In the rows, 128 means zero.
One turn moves each row of this set onto another row. After a few examples, where does it send each row asked below?
Q_504: [115 155 127 161 152 145 107 134 141 137 126 126 158 101 140]
Q_95: [158 150 104 128 142 146 111 139 117 118 128 119 132 175 115]
Q_590: [104 138 128 152 153 131  91 142 146 134 126 120 139 102 141]
Q_468: [119 158 130 122 137 125 107 156 139 110 117 104 112 160 127]
Q_431: [128 152 108 137 162 135  96 144 137 137 124 120 145 100 148]
Q_24: [111 104 152 125 118 133 138 102 123 119 161 120 123 107 136]
Q_881: [134 157 109 139 163 144  97 139 136 139 131 131 152 104 148]
Q_77: [110 143 117 135 158 132  82 144 142 139 130 126 134 102 140]
Q_745: [155 108 128 125 137 145 152 102 107 136 146 131  94 121 140]
Q_101: [110 145 116 128 131 121 111 146 135 109 135 128 107 164  98]
Q_279: [128 156 147 136 123 135 138 137 123 115 115 121 146 164  98]
Q_395: [153 103 112 101 130 131 146 114 111 116 154 142 111 125 140]
Q_212: [123  97 144 123 118 139 147 109 117 131 144 126 100 112 110]
Q_692: [143 110 128 102 143 127 137 113  97 133 141 135 108 109 158]
Q_703: [141 113 139 133 129 149 157  97 108 138 146 137 101 117 128]
Q_384: [144 178 124 130 140 143 129 146 132 110 117 111 135 161 132]
Q_914: [106 140 129 147 157 135  92 147 143 138 123 119 142 103 136]
Q_724: [140 118 128 116 120 144 163 102 107 121 153 155 129 122 123]
Q_873: [155 111 120 127 123 149 138  86 103 125 153 140 129 121 140]
Q_501: [134 102 138 126 131 138 144 103 112 137 147 131  86 118 129]
Q_511: [143 121 139 129 124 149 157  96 115 119 161 124 143 109 148]
Q_86: [126 167 118 141 128 142 136 131 127 113 133 141 135 164  93]
Q_727: [142  93 119 117 125 132 118  97 110 123 154 130 105 122 142]
Q_159: [138 126 140 116 133 144 156 100  95 138 140 145 129 106 144]
Q_88: [126 155 130 142 128 153 118 128 119 126 127 131 141 171  89]
Q_665: [149 163 107 116 142 134 117 133 115 112 127 117 131 173 117]
Q_964: [129 145 116 145 166 139  98 149 139 135 123 118 149 106 150]
Q_770: [119 133 123 127 133 131  95 143 125 121 128 116 113 172  99]
Q_299: [130 147 112 151 161 137  98 142 140 131 126 117 148 105 156]
Q_796: [118  99 134 108 117 128 142 111 115 121 154 146 107 119 120]
Q_950: [159 151 122 121 137 129 132 148 121 107 117 110 138 170 124]
Q_419: [108 157 129 145 151 147  99 132 139 144 129 138 153 101 129]
Q_116: [121 135 139 120 128 114 114 151 129 109 116 107 119 165 108]
Q_106: [112 109 149 112 131 127 137 107 101 138 139 141 107 104 137]
Q_369: [119 153 128 156 156 148 107 141 138 140 123 127 159 103 136]
Q_273: [119 161 121 148 155 146 107 135 136 142 123 130 157  97 135]
Q_822: [116 148 123 116 134 121 103 138 123 113 126 115 112 169 101]
Q_241: [142 102 129 114 132 129 134 111 120 113 161 111 118 111 160]
Q_600: [156 115 131 129 125 155 165 104 110 131 144 131 123 114 122]
Q_644: [123 102 139 130 113 142 130  86 110 128 153 141 119 118 122]
Q_948: [122 170 129 130 129 141 124 125 117 119 126 127 138 169  93]
Q_721: [149 157  95 125 142 130 123 145 127 106 134 128 121 170 118]
Q_254: [158  96 120 112 133 136 147 117 113 125 144 117  98 117 137]
Q_184: [104 146 124 142 154 131  92 141 142 140 124 123 140  96 134]
Q_526: [110 173 146 137 127 141 126 141 135 116 117 117 131 154 110]

Q_644 -> Q_873
Q_948 -> Q_665
Where do these go?
Q_600 -> Q_254
Q_88 -> Q_95
Q_116 -> Q_279
Q_184 -> Q_273
Q_101 -> Q_86
Q_692 -> Q_106
Q_703 -> Q_745
Q_590 -> Q_504
Q_384 -> Q_468
Q_419 -> Q_881
Q_724 -> Q_395
Q_24 -> Q_511
Q_369 -> Q_964

One turn moves each row of this set onto another row. After a few examples, where does it send each row asked below?
Q_2: [130 112 121 145 132 122 133 136  88 126  95 142 152]
Q_829: [153 123 120 130 142 119 126 124 121 106  79 153 128]
Q_790: [110 112 120 142 114 130 121 111 153 132 166 114 137]
Q_430: [146 130 134 125 114 152 128 119 137 135 169 126 142]
Q_578: [140 128 130 165 132 152 122 131 102 137 125 125 139]
Q_462: [122 101 115 127 113 114 144 156 103 135 151 123 137]
Q_49: [147 135 105 147 126  92  91 107 128 129 135 140 123]
Q_769: [130 100 134 136 134 104 136 144 134 162 122 152 149]
Q_56: [144 114 117 135 151 121 106 150 139 111 106 103 122]
Q_927: [140 132 155 153 138 140 147 133 125 140 124 135 103]
Q_247: [121 102 142 128 145 100 127 114 152 129 127 134 173]
Q_109: [106 125 138  98 106 104 126 114 155  95 123 139 135]
Q_290: [ 91 139 129 135  97 100 144 119 116 139 120 131 126]
Q_411: [151 128 163 125 139 135 143 109 139 121  96 143 127]
Q_592: [120 123 138 108 121 109 114 110 147 130 156 140  91]
Q_517: [154 155 141 142 114 121 102 107 119 131 135 147 146]
Q_145: [111 159 118 146 123 116 157 120 123 114 114 144 106]
Q_343: [145 139 131 111 126 117 149 128 141 109 147 148  91]
Q_270: [109 125 134 122 159 104 119 155 141 108 123 125 103]
Q_295: [105 114  89 110 139 113 105 110 132  99 134 150 139]
Q_982: [147 111  82 113 134 123 114 126 113  97 128 125 136]
Q_700: [110 122 142 107 156 139 137  97 108 120 108 114 138]
Q_874: [ 99 105 120 131 122  95 111 135 106 109 156 118 136]
Q_228: [104 146 126 113 140 156 105  99 133 125 127 118 132]
Q_193: [130 115 131  89 124 114 156 105 129  96 119 138 149]

Q_790 -> Q_295
Q_270 -> Q_290
Q_343 -> Q_462
Where do these go?
Q_578 -> Q_829
Q_145 -> Q_769

One turn moves each row of this set onto another row. After a few examples, where does it send each row asked below?
Q_357: [ 95 155 158 106 137 161 149 162 129 105 115 124  94 128 129 148 127 107
 155 127 120 121 153 157 156 131 134 128 107 120 112 138 112 140 123 127
  88]
Q_747: [131 128 131  98 140  91 123 125 159 129 148 126 139 128 136 129 109 110
 136 103  92 151 140 113 143 144 153 160 141 137 106 139 123 144 171 166
 138]
Q_338: [107 136 107 146 104 127 114 161 177 130 118  95 122 114 136 113 126 104
 127  97 113 118 115 113 129 155 145 140 110 132 128 133 134 129 136 141
 128]
Q_370: [ 98 140 114 144  93 142 161 146 141 124 137 137 123 155 128 179 109 136
 109 134 133 126 116 102 131 123 125 162 113 122 133 173 137 106 111 126
 136]
Q_281: [ 92 146 144 103 126 116 153 147 135 162 154 153 135 132 174 165 146 110
 113 156 146 155 146 118 153 138 120 120 116 123 115 152 149 116 143 124
 119]
Q_632: [102 116 120 140  96 136 140 138  76 110 141 146 116 141 150 153 115 118
 134 106 124 125 112 128 127 139 144 174 150 144 140 149 133 143 127 165
 145]
Q_162: [123 134 160 128 116 131 119 149 147 126 146 142 136 116 122 135 132  70
 125 103 143 106 153 166 152 143 130 150 142 122 140 120 135 118 103 133
 127]
Q_726: [126 117 151 132 105 130 124 156 139 135 142 143 132 118 122 127 125  69
 113 104 132 105 148 157 137 144 126 159 147 128 148 122 141 122 104 143
 140]
Q_689: [ 92 127 141  78 132 103 147 133 156 133 148 131 118 133 157 151 132 156
 116 160 130 144 134 117 155 141 128  93 113 130 104 137 144 142 138 138
 101]
Q_750: [ 88 128 145  87 124 116 150 140 143 158 145 147 138 139 169 160 142 122
 110 166 136 150 141 121 156 138 112 106 114 117 117 147 142 122 152 141
 115]
Q_311: [103 135 120 137 134 106 116 126 123 136 136 158 105 131 146 129 131 143
 159  98 123 127 131  98 139 156 121 140 115 128 121 150 105 152 168 162
 172]
Q_134: [108 156 149 152  95 145 152 168 142 127 141 147 121 144 133 158 106 134
 101 153 140 134 103 119 130 119 131 140 132 120 106 154 126 122 119 121
 136]
Q_637: [ 97 110  99 124 113 137 152 117 140 119 132 137 124 146 132 172 111 133
 118 117 143 129 128  98 132 116 132 185 119 108 147 170 145 108 118 142
 146]
Q_179: [ 96 113 137 139 124 118 141 128 124 123 154 135 117 128 187 142 142 139
 115 159 171 122 146 155 143 130 102 129 111 124 123 128 120 163 129 162
 129]
Q_672: [ 90 119 144  78 125  97 125 137 156 104 141 116 119 122 137 136 115 177
 123 141 123 120 124 128 140 138 136 100 131 145 111 144 125 156 139 139
 116]
Q_628: [103 101 155 103 158 136 118 130 110  91 129 137  97 147 134 164 117 111
 118 141 133  90 169 144 123 121 105 132 110 108 130 136 115 125 158 141
 128]
Q_867: [ 98 106 101 116 102 138 111 119 131  98 125 134 105 143 112 135  92 145
 131 127 122 159 144 144 123 133 161 152  95 110  97 113 117 122 128 142
 134]
Q_155: [108  99 127 106 126 137  92 114 122  82 123 129  98 146 120 145  93 140
 121 127 119 120 156 140 106 127 135 138  91  99 109 120 115 114 141 139
 132]
Q_583: [ 87 108  87 126 118 132 133 102 138 123 138 144 129 155 134 166 113 136
 125 109 140 127 138 100 137 120 137 181 107 118 147 163 134 108 135 143
 146]
Q_858: [109 100 146 102 152 126 104 130 110  84 121 136  98 144 125 160 109 120
 128 134 125 109 164 143 107 124 105 137 105 108 124 128 119 112 162 131
 132]
Q_391: [ 94 107 148 132 146 127 108 133 104 126 146 139 100 137 168 117 117 122
 172 145 117 128 158 145 103 138 142 121 129  92 108 125 132 128 143 161
 142]
Q_348: [114 147 167 111 130 151 133 169 141 113 140 136 114 128 117 140 133  85
 131 116 124 106 151 176 150 132 131 142 128 127 127 126 121 136  97 125
 104]
Q_246: [103 138 117 128 142 115 168 158 109 138 157 149 128  98 155 129 147 114
 139 105 148 119 137 170 141 156 151 152 126 119 135 150 129 133 113 131
 134]
Q_58: [127 121 146  89 146  83 122 116 141 135 149 122 136 124 132 122 104 115
 144 111  97 154 152 116 133 143 145 146 147 136 100 137 129 142 160 160
 139]
Q_734: [125 136 120 127 119 108 113 136 170 138 131 115 132 124 119 112 117 102
 126  97  90 148 126 106 134 158 153 143 131 138 108 139 124 135 151 158
 130]

Q_583 -> Q_726
Q_311 -> Q_632
Q_867 -> Q_338
Where do these go?
Q_747 -> Q_637
Q_734 -> Q_370

One turn moves each row of this set onto another row. After a few examples, where does it send each row asked below?
Q_794: [117 147 130 131 117 139 160 116 125  98 140 110 101 129]
Q_688: [130 115 137 127 136 110 153 104 154 111 153 113  87  94]
Q_310: [166 103 152 106 104 143 115 129 118 131 136 133 133 125]
Q_535: [165 107 143 137 130 124 161 141 156 137 136 115 130  98]
Q_111: [127 132 143  81 136 119 121 130 116 146 112 132 108 140]
Q_574: [132 133 146 151 117 137 154 122 149 137 112 155 121 151]
Q_64: [117 141 103 109 128 144 158 123 132 116 115 117  91 134]
Q_250: [187 113 124 108 129 137 118 114 161 131 125 113 125 117]
Q_980: [132 121 122 168 115 104 108 126 144 150 115 130 133 140]
Q_801: [105 123 133 117 120 106 167 112 161 109 122 136 108 111]
Q_376: [141 137 143  86 137 105 106  97 135 138 122 136 116 124]
Q_696: [133 106 124 110 127 105  99 118 129 102 108  94 111  90]
Q_459: [145  89 155 149 128 111  99 125 117 107 129 113 115 125]
Q_131: [124 146 117 107 118 129 155 116 166 136  92 138 120 114]
Q_866: [145 113 110 153 111 132  88 118 116 115 115 120 124 132]
Q_996: [157 129 149 133 125 120 170 118 148 127 144 129 145 126]
Q_768: [150 107 135 164  94 116 138 139 123 132 108 116 114 143]
Q_269: [121 112 120 156 122 111 157 130 176 143 120 132 122 127]
Q_990: [122 164 115 140 139 112 109 133 147 137 125 136 126 145]
Q_723: [122 102 130  81 126 120 139 115 128 106 111 138 108 104]
Q_774: [119 130 147 131 131  96 103 157 132 154 124 134 107 118]
Q_301: [165 100 107 120 125 140 103 123 157 127 122 104 101  99]
Q_365: [130 140 146 157 104 110  97 118 135 107 150 118 108 115]
Q_422: [159 102 126 104 115 129 105 101 114  99 116 126 126 110]
Q_418: [158 142 102 138 101 152 119 133 137 117 127 115 135 139]
Q_490: [134 150 115 151 110 130 103 118 145 102 137 108  89 122]
Q_175: [121 129 131  96 148 126 118  98 163 104 114 130 118  95]
Q_180: [138 124 112 124 149  94 139 133 170 153 120 117 113 106]
Q_355: [123 108 133 138 122 119 129 177 129 153 119 124 115 121]
Q_958: [120 109 146  99 103 122 130 128 107 122 134 117  81 110]

Q_365 -> Q_301
Q_958 -> Q_688
Q_111 -> Q_794
Where do these go?
Q_175 -> Q_131
Q_269 -> Q_980

